The rows below come in pairs that one turn or mirror swaps. Which row does each named row swap with?
The rows were stretched afterwards, more along some directions than others.
nub: [-0.26  2.07  0.20 -0.42 -1.44  1.77 -1.36 -1.95 -0.90 -0.98 -0.32 -0.29
  1.25 -1.03 -0.14 -1.89]
bunu: [-0.84  0.22 -1.16  0.24 -1.76 -1.88 -1.97  0.01 -0.13 -2.02  0.72 -1.56
 -1.52 -1.13 -3.37  1.57]
leti: [ 0.15  1.25  2.56  0.19  0.99 -0.32 -2.62 -0.85 -0.72  0.13 -1.25 -0.74
  1.67 -2.19 -0.39 -0.19]
lisog: [ 1.43  2.21 -0.11  0.17 -0.61  1.75 -2.38 -2.04 -0.24 -0.39 -0.90  0.93
 -0.49 -1.40  0.65 -0.30]
naz: [-1.46  1.21 -1.40  0.21 -2.31 -0.46 -2.68 -0.83 -0.80 -1.16  0.20 -1.56
 -1.51 -0.56 -2.19  0.14]
Kodon: [ 0.54  0.20 -0.61  0.37 -1.98  0.32 -1.24  0.12 -0.28 -0.60 -0.42 -0.75
 -1.18  1.14  0.25  0.86]
vot: [-0.16  0.90  0.62 -1.11 -0.47  0.81 -1.67 -0.20 -0.20  1.01 -1.19 -0.94
  0.18 -1.40 -2.48  0.49]
Fug: [ 0.42  0.34  2.24 -0.26 -0.36 -0.30 -2.00  1.35  0.86  0.79 -1.40  1.68
  0.39 -3.32 -2.02  2.44]
Vis: [ 2.90  0.80 -0.29  1.28 -0.69 -1.89 -3.58  1.59  1.75 -1.42 -1.07  0.48
 -2.46 -2.51 -2.96  2.96]
pof: [ 0.46  0.33  0.81  0.92  0.24 -0.27 -0.75  0.55  0.28 -0.93 -0.47  2.70
  0.43 -2.14 -0.49  2.43]
namu: [ 1.35 -0.34  0.28  1.15 -0.07 -1.48 -1.33  0.92  1.84 -1.25 -0.62  0.92
 -1.28 -2.27 -2.51  3.09]
Kif: [ 1.28  1.65 -0.80  0.86 -1.51  1.36 -3.27 -0.04 -0.32 -1.18 -0.56  0.60
 -2.03 -0.11  0.16  2.21]
dapi: [-0.11  0.08  1.62 -0.29  0.25 -0.71 -1.71 -0.14  0.11 -1.33 -1.50  2.43
  1.12 -3.43 -1.62  1.21]
Voko: [-0.24  0.91  1.10 -0.15 -0.34 -0.20 -0.54 -1.76 -0.99 -1.64  0.56  0.48
  1.20 -0.71  1.28 -0.36]
kizu: [ 1.75  0.88  1.35  0.80  0.23 -2.69 -2.14 -0.62  1.36 -1.94 -0.18  0.27
  0.20 -3.27 -1.96  0.62]
Zurif: [-0.15  0.18 -0.85  0.08 -0.75  0.47 -2.48  1.10 -0.59 -0.36 -1.14 -0.53
 -1.39  0.29 -2.42  1.96]
rosit: [-0.02  1.69 -0.50  0.39 -0.59  1.55 -2.78 -0.65 -0.43 -1.41 -0.63  0.50
 -1.03 -0.55 -0.73  1.75]
vavu: [ 1.01  1.79 -1.50  1.54 -1.32 -0.51 -3.58 -1.66 -0.17 -2.73  0.25 -0.73
 -1.30 -1.73 -1.47  0.33]
lop: [ 2.34  1.28  0.74  0.64 -0.74 -2.14 -4.05  0.86  1.28 -1.98 -0.96  0.79
 -0.99 -3.56 -3.89  1.72]
tavur: [ 0.85  1.27  2.03 -0.06  0.22  0.69 -2.42  0.59  0.51  1.36 -2.29  1.65
  0.51 -2.45 -1.21  0.73]
Pak: [-1.20  0.52  1.28 -0.53  0.29 -1.33 -3.60  0.41 -0.47 -1.16 -1.38 -0.53
  0.25 -2.97 -3.81  2.24]
pur: [ 2.15  1.95  0.36  0.20  0.70 -0.62 -2.48 -0.13  1.79 -1.93 -0.66  1.49
 -0.47 -2.50 -1.94  0.72]
Bepin: [ 2.34  2.69  0.77  0.33  0.26 -0.61 -4.78 -1.01  0.57 -1.89 -0.52  0.46
  0.05 -3.94 -3.08  0.91]
Betad: [ 1.36  1.57 -0.55  0.14  0.24 -0.66 -3.12 -0.92 -0.63 -2.07 -0.28 -1.34
  0.02  0.11 -0.75 -0.60]
Nusep: [ 2.63  1.61  0.16  0.96  0.84 -1.66 -4.38  0.19  1.51 -1.97 -1.04  0.36
 -0.54 -3.52 -3.30  1.52]
Zelu: [ 1.75  1.50  0.95  0.36  0.48 -1.23 -2.81 -0.38 -0.45 -2.08 -0.19 -1.07
  0.01 -0.33 -1.24  0.23]
til: [ 1.49  0.77 -0.89  0.34 -0.91 -1.57 -1.93 -0.29 -0.09 -3.01  0.42 -1.54
 -0.96 -0.07 -1.42  0.90]
Zadi: [ 1.63  0.44  0.34  0.56 -0.45 -1.86 -1.10  0.02  0.70 -2.36  0.34 -0.80
  0.26 -1.39 -1.00  1.56]
Ginol: [-0.39  1.39  1.24 -0.44  0.31 -0.22 -0.77 -2.27 -0.68 -1.85 -0.09 -0.01
  2.18 -1.68 -0.35 -1.50]
Sefur: [ 2.00 -0.26 -0.04  0.90 -0.73 -1.84 -1.40  1.62  1.30 -1.04 -0.76  1.41
 -1.57 -1.32 -1.09  2.80]
dis: [ 0.03  2.17  0.50  0.77 -0.01 -0.43 -4.40 -2.01 -1.26 -2.24 -0.62 -0.37
 -0.21 -1.88  0.00  0.32]
Vifa: [-1.11  0.67 -0.14  0.02 -2.06 -0.41 -0.57 -0.76 -1.47 -1.14  0.69 -0.60
  1.17 -0.38 -0.04 -0.42]
tukiv: [-0.09  0.79  0.60  0.13 -0.12  0.81 -1.18  0.23  0.35  0.60 -1.47  1.74
 -0.42 -1.60 -1.45  0.26]
bos: [ 0.81  2.02  0.26 -0.60 -0.17  0.17 -3.49 -0.87 -1.45 -0.58 -0.34 -1.21
 -0.05  0.12 -1.16 -0.60]
ruke: [ 1.10  2.48 -0.17 -0.45 -1.01 -0.05 -2.55 -0.98  0.06 -1.20 -0.08 -1.37
 -0.02 -0.27 -0.69 -1.69]
pavon: [ 2.21  2.29  1.52 -1.49 -1.88 -1.14 -1.78  0.31 -0.85 -0.03 -0.08 -0.73
  0.89 -2.80 -3.77  0.18]
Nul: [ 1.67  0.54  1.87 -0.43  0.31  0.05 -1.73  1.04  0.46 -0.07 -1.60  0.76
  0.41 -0.73 -0.65  1.56]
Tar: [ 3.94  3.25  1.33 -0.01 -0.63 -0.24 -2.11 -1.03 -0.68 -1.08 -0.04  1.60
  0.08 -2.48 -0.53  0.17]

pavon pairs with Tar
Sefur pairs with Zadi
pur pairs with ruke
nub pairs with tukiv
vot pairs with lisog
vavu pairs with Zurif
lop pairs with Zelu

